A single turn carries every row of the set below to another of its rows. Some are shown first; where does it send the rows asked next?
z_601: 5.8	0.1	-3.6	21.7	-13.9	-3.9	8.1	26.4	15.4	-2.0	15.1	-6.7	14.7	0.1	-6.8	-16.2	-7.0	-6.5	-1.4	16.1	8.1	-0.4	7.7	-9.0	3.9	-1.4	-9.9	-18.4	15.0	-7.0	-20.7	-10.5
z_537: 0.3	-4.9	-30.0	20.5	-7.9	16.4	10.2	11.3	-0.4	7.2	-11.4	-26.1	5.9	-12.7	-3.6	-5.9	-3.0	8.2	-0.6	19.2	3.9	-0.3	8.4	12.1	-8.5	13.7	-2.7	-8.7	24.1	0.7	-14.5	8.1
z_409: -3.7	-5.9	-18.5	17.4	5.9	-3.0	12.7	8.7	9.7	-7.8	-4.5	4.2	21.8	10.3	8.9	-4.2	6.0	-1.8	21.8	12.4	-5.3	6.5	1.4	-15.6	-10.6	2.9	11.0	-13.2	2.7	-19.0	-1.7	2.7
z_805: 0.7	-5.0	-1.4	20.6	-12.1	-3.7	6.1	22.6	16.4	-4.3	8.2	-5.3	7.5	-3.1	-7.3	-15.7	-13.5	-7.5	3.3	19.9	4.9	1.8	6.5	-3.3	0.9	11.1	-11.2	-17.2	16.7	-8.1	-19.7	-1.1
z_891: 22.9	4.9	-42.3	-10.0	10.8	14.9	-11.2	3.0	-1.9	-10.7	-7.0	6.7	7.8	7.3	-1.7	4.1	-18.1	-1.8	6.6	-0.4	10.9	6.9	-0.9	19.5	-19.5	-13.7	0.6	7.2	6.6	21.3	-8.5	-11.2
z_711: 2.4	0.7	-33.4	22.3	-7.1	22.7	8.3	17.7	-0.7	4.5	-5.5	-28.4	11.8	-6.0	-3.1	-7.9	7.4	12.4	-11.1	14.6	6.3	-8.5	10.8	8.2	-2.1	-1.4	-2.1	-7.2	23.3	2.4	-17.6	-6.1
z_876: -4.7	6.5	-13.7	-10.0	20.1	-19.7	2.2	27.4	2.9	-8.9	5.7	19.5	13.0	3.9	-8.6	7.0	-6.8	-7.6	-14.4	14.6	-13.1	5.1	9.6	2.7	4.0	-0.9	-15.3	-7.7	-2.0	10.8	8.6	-16.1
z_387: 6.5	-1.4	-14.3	-12.5	4.7	4.8	-14.5	13.3	-5.4	-13.4	-27.2	-14.2	12.1	8.0	-18.2	23.0	-16.6	0.4	0.0	0.0	-7.3	-11.4	-6.6	-15.9	2.5	6.9	17.1	-2.6	-4.2	21.3	-5.6	17.1
z_716: 23.5	4.6	-42.0	-10.2	8.8	15.8	-11.5	2.8	-2.6	-11.1	-5.9	7.2	6.9	5.9	-2.6	6.2	-20.8	-1.3	7.5	-1.0	10.4	7.8	-3.6	19.8	-19.8	-13.5	-0.1	5.0	7.5	21.8	-8.4	-10.8
z_483: 18.5	-6.4	-6.5	6.5	17.0	19.4	-2.9	3.9	-8.9	-6.9	-5.4	-4.4	-14.8	3.5	-15.4	18.2	-18.9	-1.1	-8.6	-2.4	20.9	-6.0	7.9	9.4	-31.4	22.5	10.2	7.4	3.0	7.5	15.1	-3.5
z_598: -6.0	5.0	-13.0	-10.8	23.1	-19.2	2.2	28.6	5.3	-11.1	3.3	18.5	12.4	3.6	-9.8	6.2	-8.7	-8.9	-11.9	16.5	-13.8	6.0	9.9	5.0	3.0	2.7	-16.7	-7.7	-1.3	8.8	9.0	-12.7
z_568: 26.9	6.8	-4.8	10.2	10.5	21.6	-3.0	7.6	-18.3	-2.6	3.6	-0.2	-12.3	11.5	-14.1	15.9	-11.1	-8.6	-14.0	-13.3	27.1	-12.5	6.3	-0.2	-23.0	8.2	19.0	-2.5	-7.9	9.6	7.2	-5.7
z_11: 18.2	9.7	-8.0	20.8	-10.9	21.4	3.0	7.9	-16.4	-2.7	-17.7	-4.5	2.6	17.1	1.0	9.2	-9.2	16.4	-3.2	7.3	25.8	-18.7	3.6	-10.1	-4.8	16.2	-2.3	-16.8	-11.9	11.1	-12.0	15.4
z_521: 8.6	4.9	-16.9	-11.6	5.8	9.0	-14.3	16.1	-7.7	-15.5	-21.2	-16.4	18.9	11.0	-17.2	20.1	-9.4	3.3	-7.1	-4.0	-4.8	-15.8	-6.2	-22.9	6.1	-7.2	18.3	-3.6	-7.4	23.6	-6.9	4.2
z_969: 6.2	-1.3	-26.4	24.4	-11.7	8.0	16.4	8.8	-5.0	13.4	-5.4	-23.0	9.9	-17.1	0.5	-2.7	-5.6	-2.2	2.8	15.8	13.6	6.2	7.4	3.1	-9.2	4.6	5.2	-16.3	17.6	1.1	-15.4	7.9
z_465: -4.6	5.9	-14.2	-8.2	20.5	-21.1	4.9	28.0	4.1	-9.6	6.9	19.8	15.0	1.5	-7.5	9.0	-5.3	-10.0	-12.2	15.1	-11.0	6.6	9.9	3.6	3.6	-2.2	-14.2	-9.2	-2.8	11.7	10.1	-13.7
z_381: -7.2	8.8	-11.2	-3.8	14.8	-23.8	0.3	29.0	5.8	-8.8	0.8	15.9	12.7	2.6	-15.5	-0.3	-0.9	-11.3	-20.5	15.9	-13.5	1.9	13.4	3.0	0.7	4.0	-19.9	-11.1	-0.5	5.8	7.0	-8.5
z_447: -7.1	-5.1	-25.1	15.7	10.7	9.0	5.4	15.2	11.0	-16.9	-4.3	-2.6	23.1	17.2	4.2	-7.7	16.3	14.5	7.7	12.2	-14.3	-6.6	4.3	-12.2	-5.1	0.2	3.2	-5.3	7.8	-19.1	-1.7	-8.2
z_789: 10.6	3.6	-14.0	-12.5	3.8	4.0	-11.8	12.6	-7.4	-10.1	-22.4	-13.0	17.2	8.8	-17.5	22.8	-13.2	-2.5	-0.3	-3.9	-1.8	-9.3	-7.0	-22.3	3.9	-1.7	21.0	-6.3	-6.9	22.9	-6.7	12.5
z_489: 17.4	-2.5	-13.5	5.4	18.5	30.5	-6.4	11.8	-8.0	-12.3	-2.1	-9.0	-11.0	11.4	-17.4	11.5	-7.1	9.9	-21.3	-5.2	13.0	-18.1	12.1	9.2	-24.2	12.0	6.0	12.4	5.2	8.2	13.1	-18.8
z_918: 22.9	5.4	-43.4	-10.3	10.6	16.9	-12.0	4.1	-1.4	-10.4	-6.3	7.1	7.0	7.5	-3.9	6.1	-20.4	-0.8	4.1	-2.6	8.9	6.3	-2.2	19.5	-17.4	-13.0	-0.7	6.2	7.4	22.9	-9.1	-11.5
z_825: -6.7	7.1	-10.9	-5.8	15.5	-25.0	3.4	26.2	3.7	-7.1	0.7	17.5	11.9	2.6	-15.2	0.6	-2.6	-14.1	-16.3	16.5	-12.6	4.5	12.8	4.0	-0.2	3.7	-17.9	-11.7	-1.6	4.8	5.9	-7.6
z_551: 19.1	12.8	-9.9	21.2	-9.5	23.8	2.6	10.1	-17.9	-2.5	-14.8	-3.6	6.0	20.7	0.7	7.5	-4.8	16.7	-7.4	5.1	24.8	-22.8	6.4	-11.5	-3.7	11.0	-3.0	-16.2	-12.1	12.1	-12.3	10.3
z_865: 21.6	5.6	-43.3	-10.5	9.4	15.5	-11.9	3.2	-0.7	-10.7	-8.2	5.0	7.5	6.6	-3.5	6.3	-18.9	-0.4	5.2	-1.4	11.0	6.8	-3.0	21.1	-19.8	-11.3	0.1	6.7	6.4	22.9	-9.1	-11.5
z_340: 4.1	1.2	-17.9	-12.0	7.0	10.9	-16.8	15.1	-3.7	-16.0	-25.5	-17.5	14.1	10.8	-19.5	21.2	-11.3	6.7	-7.0	-2.2	-9.5	-17.2	-7.0	-13.6	3.4	3.6	14.5	-0.2	-3.3	21.5	-6.9	8.0
z_88: 1.2	0.2	-5.3	20.4	-9.1	3.3	2.6	28.7	17.4	-7.7	12.1	-8.7	13.4	3.4	-9.7	-19.6	-2.4	0.7	-7.5	16.9	3.0	-6.8	9.2	-5.1	6.4	-0.6	-14.3	-14.7	19.5	-7.6	-21.1	-14.7
z_50: 21.6	1.7	-3.4	9.0	12.9	21.7	-6.3	5.0	-15.9	-5.4	-2.8	-1.6	-17.0	8.8	-14.1	15.2	-15.6	-4.5	-13.1	-9.1	21.7	-15.1	5.8	7.7	-24.6	20.9	14.3	0.7	-3.8	9.5	5.5	1.2
z_81: -4.8	6.5	-13.2	-9.4	22.0	-20.4	3.6	26.9	4.3	-9.8	4.6	19.8	12.5	2.7	-7.5	7.9	-9.8	-10.3	-11.4	14.0	-12.2	7.6	9.3	4.2	3.8	0.3	-14.4	-8.7	-2.5	10.8	9.6	-10.8
z_744: -3.2	-4.7	-3.9	20.2	-8.4	2.3	0.9	26.7	19.8	-8.4	7.6	-9.3	6.7	0.6	-9.9	-16.5	-8.5	2.5	-2.2	21.8	-0.3	-5.7	6.5	1.0	2.9	11.1	-18.0	-11.3	20.9	-8.6	-19.3	-5.0
z_927: -3.9	9.1	-10.0	-3.3	13.5	-25.9	2.1	28.8	2.5	-7.9	3.4	17.6	12.3	2.7	-15.7	0.0	-0.9	-14.4	-18.0	15.4	-9.7	5.9	13.3	0.0	0.1	1.1	-17.7	-11.9	-2.6	5.9	5.0	-9.0
z_277: 18.1	12.7	-13.2	20.0	-7.9	28.1	0.7	10.7	-16.5	-6.2	-18.2	-5.3	5.0	21.8	0.4	5.3	-2.6	20.5	-11.0	6.2	21.4	-25.8	5.5	-7.5	-3.3	12.8	-4.6	-12.9	-9.2	11.1	-12.9	8.2
z_920: 7.6	3.3	-31.4	24.8	-12.0	14.1	15.1	14.2	-5.5	9.8	-1.1	-24.7	17.0	-9.6	0.0	-5.1	4.0	1.8	-6.7	9.5	13.3	0.9	11.3	-1.5	-3.6	-11.7	6.5	-15.0	16.9	4.1	-18.0	-5.8
z_435: 25.9	8.7	-8.1	10.2	12.2	27.1	-7.4	12.1	-16.2	-8.4	4.4	-5.1	-9.2	14.4	-16.1	13.6	-4.3	-1.8	-22.6	-13.3	23.1	-21.6	7.6	1.2	-19.8	6.4	15.0	0.7	-4.2	8.9	3.8	-13.5
z_358: -0.1	-2.4	-21.5	18.5	6.4	2.5	10.9	13.9	8.0	-9.7	0.9	0.5	29.4	14.0	7.4	-5.6	14.4	3.1	12.5	8.5	-5.9	0.1	5.1	-20.4	-5.2	-8.6	10.0	-12.5	3.2	-16.8	-2.6	-10.6
z_32: 26.4	-1.6	-7.5	9.7	10.7	16.2	3.5	4.4	-14.0	-0.3	2.7	-2.0	-7.6	3.9	-12.3	17.6	-15.6	-10.6	-8.6	-9.3	27.6	-2.3	9.6	-3.9	-29.3	4.7	18.7	-2.2	-4.6	8.6	11.0	-10.6
z_213: 19.5	2.5	-8.1	8.0	13.7	27.5	-10.1	9.2	-12.9	-9.4	-2.2	-5.8	-15.6	14.4	-16.9	11.2	-7.3	3.8	-21.1	-10.5	17.2	-23.3	7.7	10.5	-20.7	17.6	9.7	6.0	-0.8	8.1	5.3	-8.5
z_191: -10.2	-10.6	-21.1	16.6	9.8	5.0	5.6	7.8	13.3	-14.7	-9.4	0.1	16.5	13.4	5.8	-4.9	5.8	8.6	16.9	16.4	-13.5	-1.6	2.0	-5.0	-8.7	13.4	3.1	-7.1	7.5	-19.3	-0.1	2.6
z_775: 16.9	10.5	-10.3	20.8	-8.8	25.8	0.5	8.8	-16.5	-4.1	-20.4	-5.0	0.7	18.8	0.5	7.9	-7.0	19.9	-7.2	8.8	21.4	-23.1	5.1	-5.6	-4.8	18.6	-5.1	-12.6	-8.3	11.1	-12.7	12.8
z_755: 24.4	4.0	-13.9	9.7	13.7	23.8	-0.4	12.1	-13.3	-6.5	7.0	-6.1	-0.9	10.0	-14.1	12.4	-5.1	0.7	-20.4	-11.8	23.5	-14.5	12.6	-3.4	-21.3	-4.3	15.1	3.4	-2.3	11.2	9.9	-26.1
z_735: -5.5	9.8	-12.2	-3.5	14.5	-24.0	0.8	28.2	3.5	-8.5	2.7	18.0	14.3	2.6	-15.3	-0.8	-0.4	-12.5	-19.9	13.7	-12.3	1.8	14.4	0.7	-1.5	1.2	-19.5	-11.7	0.6	5.7	6.3	-11.9

z_537 moves to -> z_969
z_716 moves to -> z_891
Where do these go?
z_789 moves to -> z_521
z_601 moves to -> z_88
z_775 moves to -> z_11
z_50 moves to -> z_568
z_489 moves to -> z_483
z_358 moves to -> z_447

